In the rows, zero is written as 128.
A state moves one step at a time under one of 7 hidden systems, and each row is a state written as 20 numbers. Each run below is a few steps of one system.
run 1, govoz, 9 rows:
[[ 86 151 213 131 143 180  94 148  80 143 129 174 159 192 131  99 175 112
  101 163]
 [127 118 131  93 127 106 141  68 182 140  94 153  22 137 123  97 108 101
  103 130]
 [159  85  71 101 107 111 115 122 136  98 104  46 172  67 115 139 101 148
  150 124]
 [123 164 163 134 147 163 107 175  65 125 131 150 196 149  74 131 137 132
  130 112]
 [ 79 135 138 148 128 137 139 124 135 167 121 179  45 162 129  68 118 140
  112 100]
 [119  53 111  97 116 124 116 121 176 128 113  69 122  89 160 109 132 124
  122 154]
 [188 132 152  83 157 131 114 157 114 119 117 119 184 110  81 153 132 107
  117 137]
 [129 170 119 154 150 129 142 149 109 152 126 165  87 136 100 107  95 155
  142  58]
 [ 69  74 123 166 121 144 131 158 144 142 142 104 113 123 162 100 142 139
  133 116]]
run 2, Siv (9 x 20):
[[118 101  97 159  76 116 137 103 147 142 172 126 141 122 134 142 129 109
  134 140]
 [162 146 141 105 121 138 124 103 106 107 150 126 159 107 151 132 145 147
   99 164]
 [124 177 140 113 150 118 123  89 132 105 118 153 102 124 141 155  94 132
  139 120]
 [ 92 143  92 147  90  91 125 120 144 137 140 132 135 128 112 148 102 119
  153 139]
 [125 132 134 117  89 130 106 114 114 145 154 134 172 132 151 123 138 132
  122 173]
 [132 147 157 101 129 145 122  71 125 115 141 159 108 115 149 128 113 129
  108 137]
 [101 152 101 116 115  95 133 101 139 103 133 134 115  96 113 134  86 137
  133 131]
 [ 96 153 122 111 103 108 102 134 126 142 135 131 171 121 127 131 105 137
  145 161]
 [110 135 158 106 108 140 109 102 134 156 156 167 129 130 145 116 108 114
  122 149]]
run 3, mek (9 x 20):
[[ 90 175 123 160 103  91 140  96 159 158 182 193 101 143 140 171  90  98
  155 136]
 [125 131  77 142  55 101 128  98 135 145 191 122 170  92 168 137 118 148
  130 175]
 [151 176 160  81 131 132 102  73 125 108 153 142 163  99 191 164 107 144
  129 177]
 [ 96 206 122 126 113  84 132  67 145 111 152 183  97 123 137 166  73 125
  147 146]
 [ 78 164  76 139  61  90 109 104 132 141 167 131 170 106 151 139  86 153
  160 170]
 [107 158 161  82  97 138  82  78 125 136 171 156 183 109 175 144  92 131
  132 189]
 [ 94 184 137  91 100 109 121  41 135 108 166 181 103  95 142 133  68 130
  111 161]
 [ 69 177  82 101  87  87 107  88 137 111 151 129 146  71 146 133  46 168
  155 156]
 [ 65 175 147  78 106 116  78 113 133 141 170 158 191  98 143 143  57 134
  153 179]]
run 4, govoz, 9 rows:
[[123 209 118 153 118 117 151 154  53  99 176 158 178 121 106 119 158 176
   89 154]
 [ 38 182 163 126 135 118 104  99 143 127 115 170  80 157 192 122 105 144
  146 154]
 [112  77 104 104  65  98 117  66 188 133 149 115 139 111 122 161  98  64
  142 178]
 [206 173 103  89  85 118 123 102  86 130 168 138 194  91 106 129 119 151
  105 154]
 [ 69 197 155 133 154 154 118 103  83  91 156 172 115 105 150 121  79 180
  127 100]
 [ 15 118 116 140  94  91 129 119 163 118 161 140 117 117 111 125 103  98
  125 171]
 [154 139 108  61  76  88 102 117 150 179 147 133 173 110 135 113 115 121
  124 207]
 [156 163 155  73 137 160 102  77 110 125 163 168 147  77 140 139  56 146
  138 105]
 [ 51 143 115 149 125 114 157 128 120  96 202 158 121  68  89 120  79 139
  105 114]]
run 5, rovar, 9 rows:
[[ 98 176 132  57 132  93 127  78 142  96 130 161  84  77 119  99  71 145
   93 168]
 [ 79 134  84  93 102 108  98 104 149 134 122 120 137  77 109 120  23 147
  181  95]
 [ 63 116 148  92  98 136  87 157 122 161 182 152 204 100  90 108  78 112
  132 159]
 [ 82 133 166  70 126 140 122 108 138 150 187 177 110  74 149  64  89 150
   76 168]
 [ 91 106 116  70 144 121 122 103 169 105 159 114 111  25 155 121  45 156
  132 121]
 [ 93 134 124  79 145  97 116 177 159 149 178 146 178  48  88 147  39 123
  155 129]
 [ 95 144 160  91 134 134 114 157 142 209 212 199 139  82 145  93  59 143
  132 129]
 [ 89  95 148 107 133 149 131 110 168 150 225 150 124  39 200 125  72 148
  126 132]
 [121 131 124  87 158  84 152 154 179 124 217 137 154  13 152 172  70 136
  128 156]]
run 6, ruva:
[[142 136 149 109 118 140 122  83 139 129 179 146 139  98 182 149 114 131
  119 151]
 [130 154 119 114 122  95 147  85 146  93 172 142 130  79 138 168  99 121
  120 152]
 [118 184  97 120 106  85 124 118 129 126 164 140 157  89 147 150  90 155
  140 157]
 [103 160 136 123  97 128 106  92 126 145 180 158 158 114 169 151  92 136
  147 153]
 [111 147 134 110  94 118 131  65 135 117 190 162 132  94 144 139 101 121
  105 167]
 [112 165 110  95 109 100 124  82 129  96 164 132 142  68 149 137  85 157
  116 170]
 [ 82 176 127  98 112 110 102  94 128 112 164 152 163  85 144 157  62 146
  151 153]
 [ 74 164 130 106  88 115 116  90 130 141 197 175 146  92 130 126  69 130
  124 162]
 [ 89 143 132  85  98 128 115  79 130 120 189 152 145  65 159 106  78 153
  103 172]]
run 7, Kip, 9 rows:
[[ 95  57 115 154 168 127 155 196 150  84 153  57 160  61 136 152 149 138
  122 120]
 [175 153 160  92 143  93 114 192 144 187 122 148 174 163 120 149 172  93
  127 195]
 [189 136 124 147 132 145 137 103 149 197 126 161  61 155 172 125 106 139
  162  62]
 [148  78 116 182 147 157 163 133 117  83 176  84 144  75 157 158 154 147
  117  91]
 [144 175 156 128 162  98 139 182 115 118 130 131 162 144 142 161 193 132
  107 190]
 [153 158 116 154 131 102 127 121 161 172  81 139  77 186 169 153 131 121
  180 109]
 [171  82  92 191  92 144 147  92 127 113 152  93 139 126 139 168 152 113
  144  93]
 [162 170 144 144 126 137 136 123  77  89 140 130 167 142 141 143 191 144
   90 165]
 [107 182 139 154 150 111 124 115 126 104  68 133  80 181 159 147 145 141
  153 125]]
run 8, ruva, 9 rows:
[[145 105 132 109 151 152 106 178 118 151 128 110 168  98 118 120 106 147
  149  95]
 [130 126 178 128 173 149 140 163 134 156 161 172 113 130 115 129 131 106
  115 109]
 [138  99 125 129 147 111 158 157 168 151 141 126  83 101 148 108 141 131
  107 129]
 [173  95 123 109 152 121 125 159 155 135 125  90 155  96 145 161 128 123
  147 125]
 [179 146 138 131 148 119 142 153 134 161 152 155 137 131 110 165 124 110
  140 106]
 [153 138 117 168 135 120 162 148 134 161 167 143 100 126 162 133 149 147
  123 108]
 [149 106 134 152 134 126 140 134 151 121 151 103 142 123 177 172 165 117
  132 149]
 [187 154 118 127 122  94 140 116 144 129 124 132 137 142 127 181 149 101
  134 152]
 [175 167  90 163 105 111 141 109 120 145 136 134 121 141 152 150 131 147
  152 110]]
run 9, Kip:
[[ 93  73 167 120  92 174 106  83 142 153 185 149 141 123 158 113 123  94
  105 156]
 [148 145 149  61 145 114 143  80 147  98 145 152  93  72 132 112 105 130
   73 164]
 [113 170  93  88 149  82 117 144 145 118 116 118 133  67 124 140  53 166
  165 117]
 [ 74 125 123 145 103 116 109 158 142 174 184 149 180 121 115 153  82 105
  173 128]
 [116 114 150 117  91 138 134 103 148 179 201 177 116 113 160  96 127 116
   94 169]
 [142 132 141  67 149 123 127  78 161 107 143 120  97  61 189 127  88 153
  113 148]
 [121 165 111  99 153  79 131 140 158 107 154 132 156  66 114 190  64 122
  162 133]
 [ 99 169 101 144  88  85 129 153 141 191 196 172 161 122 136 140  92 131
  158 152]
 [104 117 143 125  96 146 117  80 155 161 194 155 121 111 211 126 107 134
  133 158]]
run 10, rego (9 x 20):
[[166  81 107 112 122  94 138 216 163 202 132 110 152 121  95 103 160 108
  121 158]
 [234 103 148  97 161 170 129 137 131 188 125 131 109 112 166 107 122 150
  133  73]
 [158  99 143 167 198 144 181 159 142  99 165 127  90  82 124 170 130 121
  121  58]
 [149 134 108 168 163  76 175 220 150 138 140 101 135 124 143 161 193 139
  126 151]
 [209 108 135 133 133 130 117 143 164 193 104 110 130 167 197 165 165 116
  172 128]
 [219  97 125 170 125 148 162  92 137 134 161 131 117 137 122 187 152  82
  134  81]
 [186 164 108 190 145 110 180 141  95  84 151 115 136 130 144 172 195 149
  101 125]
 [145 162 142 169 154 117 121 131 135 108  88 104 132 186 200 199 183 124
  166 147]
 [159 120 111 186  81 110 128  85 147 136 107 123 127 206 120 191 169  63
  157 136]]
run 11, rovar, 9 rows:
[[173 137 130 126 144 120 137 140 141 161  80 123  82 163 152 109 157 137
  128 124]
 [176  91 130 150 131 160 120 103 131 123 101  99 126 149 131 161 143 105
  152  82]
 [152 130 130 170 137 132 152 162  97 113 133 125 145 152  87 139 182 117
  104 115]
 [140 153 137 156 148 135 134 141 113 133  81 119  92 177 163 111 177 152
  120 119]
 [149  92 127 157 128 134 124 104 150 113  79  94 110 172 136 159 164  91
  147 116]
 [186 123 110 150 114 121 147 141 109 125 102 114 139 164  75 136 180 106
  110 125]
 [155 150 137 152 138 160 122 125  84 118  74 117 114 178 141 106 172 155
  122 103]
 [110 105 140 174 136 145 127 115 125  90  75 100 103 178 123 143 175 102
  127 113]
 [157 112 105 147 113 105 143 147 122 122  73  99 118 173  82 114 188 103
  110 138]]
run 12, Siv (9 x 20):
[[135 125 175 139 181 185 102 136 102 120  69 119 111 165 159 131 140 145
  153  67]
 [107  93 116 188 131 116 164 145 140 110 119 122  96 158  61 143 160  77
  115  94]
 [176 113  98 138 108 117 133 169 109 139  81  78 145 155 129  94 199 152
  110 149]
 [160 102 174 129 164 195  99 117 108 115  64 107 121 167 143 133 152 123
  142  77]
 [135 110 110 181 131 123 168 137 119 103 109 125  88 156  52 126 159  97
  109  78]
 [140 119  98 159 120 123 131 177  95 125  63  73 138 162 124  92 194 163
  122 131]
 [139  84 175 138 157 189  97 127 113 117  57 105 128 190 126 129 173  99
  134  97]
 [162  94 113 163 124 131 162 128 116 117  89 118  82 163  52 107 169  97
   98  85]
 [147 112 101 155 129 144 127 170  82 114  53  69 130 157 115  79 181 171
  121 102]]
run 13, rego (9 x 20):
[[150 105 128 135 118 145 133 113 143 161 146 128  99 122 181 110 136 146
  128 120]
 [158 100 140 118 145 131 139 111 153 102 150 115 133  88 131 163 129 105
  113 129]
 [157 180 108 130 137  84 146 152 130 131 145 141 138 115 117 160 124 133
  134 140]
 [125 140 119 156 119 129 118 127 132 157 140 131 128 142 184 145 126 148
  166 115]
 [134  98 143 146 112 139 134 101 146 128 167 133 135 130 143 156 148  91
  116 141]
 [169 161 116 117 114  99 147 101 124 113 138 135 126 119 130 142 144 130
  104 159]
 [132 163 114 135 126 118 116  99 124 107 115 119 134 124 164 163 107 147
  162 123]
 [ 95 133 129 160 103 123 122 114 128 126 155 140 154 145 125 164 128 100
  144 138]
 [127 147 127 132  87 118 129  95 116 136 144 145 129 146 138 115 152 126
  103 167]]
run 14, mek, 9 rows:
[[151 177  99 138  99  93 140  89 133 132 141 148 113 132 145 148 119 136
  136 143]
 [125 161 111 149  97 120 112  98 118 126 143 124 156 131 169 162 119 145
  161 140]
 [114 162 141 129 104 118 114  88 122 116 153 149 152 144 146 162 134 111
  129 171]
 [119 163 112 120  85 106 118  64 129 120 131 140 118 134 154 125 119 136
  126 167]
 [112 155 113 115  92 123  95  70 122 112 122 121 151 121 151 146  94 138
  156 145]
 [ 88 170 135 113  98 119 102  88 111 110 140 153 159 130 114 140 103 121
  131 159]
 [ 73 154 127 111  91 122 107  87 117 124 137 148 127 124 139  99 100 142
  123 161]
 [ 81 127 133  88 103 129  90  82 136 113 128 126 142 103 140 121  80 133
  139 153]
 [ 89 153 134  81 113 117 106 102 127 115 137 149 146  96  94 116  73 124
  123 153]]

Name the system that made each run.
run 15, 2 rows:
[[144 108 120 131  91 154 116 114 107 151 135 120 144 132 148  90 144 149
  119 130]
 [120 124 171 105 158 156 119 110 114  92 116 129 119 117 133 119 136 127
   95 131]]
 -> govoz
run 16, 2 rows:
[[111  88 100 150 135 137 146 178 110 107 116  71 136 100 130  83 163 170
  103 117]
 [134 114 184  98 188 150 105 172 125 113  75 111 139 145 117 136 155 106
  124 132]]
 -> Siv
run 17:
[[131 181 111 118 169 115 127 133  89  44 102  93 156  81 111 160 107 174
  134 109]
 [ 51 170 146 161 142 110 103 185 129 150 118 150 155 175 128 160 122 119
  183 131]]
 -> rego
run 18, 2 rows:
[[155 128 142 162 184 116 172 137 186 142 150 154  55 122 157 183 118 107
  150  74]
 [167 105  67 179 118  83 167 174 157 137 162  84 155  97 146 184 152 135
  158 124]]
 -> Siv
run 19 (2 x 20):
[[ 90 203 138 126 155 125  91 123  91  74  69 118 151 149 138 165 103 154
  170 120]
 [ 43 147 119 168  74 114 109 113 127 160 127 170 113 192  96 118 107  98
  154 127]]
 -> ruva
run 20:
[[102 144  77 143 125 113 129 171 106 134  89  95 107 116 138  71 119 205
  145  97]
 [ 70  75 187 122 147 177  80 158 133 137 107 107 165 154 140 129 136  99
  149 132]]
 -> govoz
run 21:
[[124 130 123 166  90 153 113  82 104 120 135 133 149 157 113 154 122 108
  153 105]
 [115 155 117 160  92 122 143 102  90 101 144 141 134 146 115 115 166 137
   93 152]]
 -> Siv
run 22 (2 x 20):
[[153 155  62 145 104  83 163 114 111  81 149 102 137  79 110 145 123 161
  113 134]
 [110 191 148 118 141 123  86 140 105 117 102 125 179 153 161 162 128 146
  163 157]]
 -> Siv
run 23, 2 rows:
[[128 164  91 209 144 103 145 173 100  84 101  85 161 158 125 193 165 146
  174 100]
 [122 164 135 188  91 115 115 148 111 175 104 149 141 240 135 145 194 100
  154 157]]
 -> ruva
run 24:
[[124 139 120 134 146  98 140 128 133  65 118  98 139 103 123 175 137 127
  124 145]
 [125 175 126 120 124  87 115 155 135 158  96 143 132 166 121 133 134 122
  149 157]]
 -> mek
run 25:
[[206 101 116 144 102 124 148 139 136 169 158 118 149 136 150 137 186 114
  112 153]
 [198 160 155 131 163 152 132 108 109 124 122 133 117 133 194 151 153 156
  129 108]]
 -> Kip
run 26 (2 x 20):
[[149  92 217  79 199 192 106 138 130 113 137 135 150 101 141 144 125 103
  108 113]
 [140 142 104 140 166  80 187 169 152 122 135 152  71 102  50 126 115 114
  108  91]]
 -> govoz
run 27 (2 x 20):
[[ 89 155 110 132  89  98 100  63 157 120  94 127 111 155 154 160  93 112
  177 145]
 [144 113  99 134  47 134 108  62 110 125 157 118 181 129 107 141 125 102
  127 154]]
 -> govoz
run 28 (2 x 20):
[[128 175 134 136  81 105 118 118  95 133 143 167 184 178  74 146 161  87
  109 187]
 [140 181 116 113  88 124 114  51 118 146 112 163  83 149 172  91 101 168
  133 129]]
 -> govoz
run 29:
[[164 128 115 138 115 122 111 111 149 172  69 121  94 184 153 128 133 121
  173 107]
 [171  91 119 169 116 164 145  96 110 103 142 107 138 125 114 156 144 113
  128  79]]
 -> Kip
run 30:
[[132 160 103 106  93 110 114  97 108 131  91 126 119 140 127  87 122 157
  121 148]
 [ 90 121 139 125 129 156  92  91 116 101 104 120 137 127 122 137  92 122
  157 104]]
 -> Kip
run 31:
[[121 144 137 118  97 128 122 136 129 192 205 184 152 111 129 108  96 127
  126 142]
 [100 133 150 109 137 139 139 107 139 129 195 153 107  69 191 109 107 163
  103 148]]
 -> Siv
run 32, 2 rows:
[[157 169 137  84 154 112 105 146 109 105  81 122 170 129  65 154 109 113
  138 129]
 [ 91 153 143 150 119 156 114 124  97 158 119 182  96 176  98  84 106 133
  134  83]]
 -> rovar
run 33:
[[152 130 138  99 174  99 147 145 146  79  84  97 104 106 116 133 164 125
   89 155]
 [144 155 106 129 147 100 111 159 136 132  68 106 136 147 108 166 106 126
  188  97]]
 -> govoz
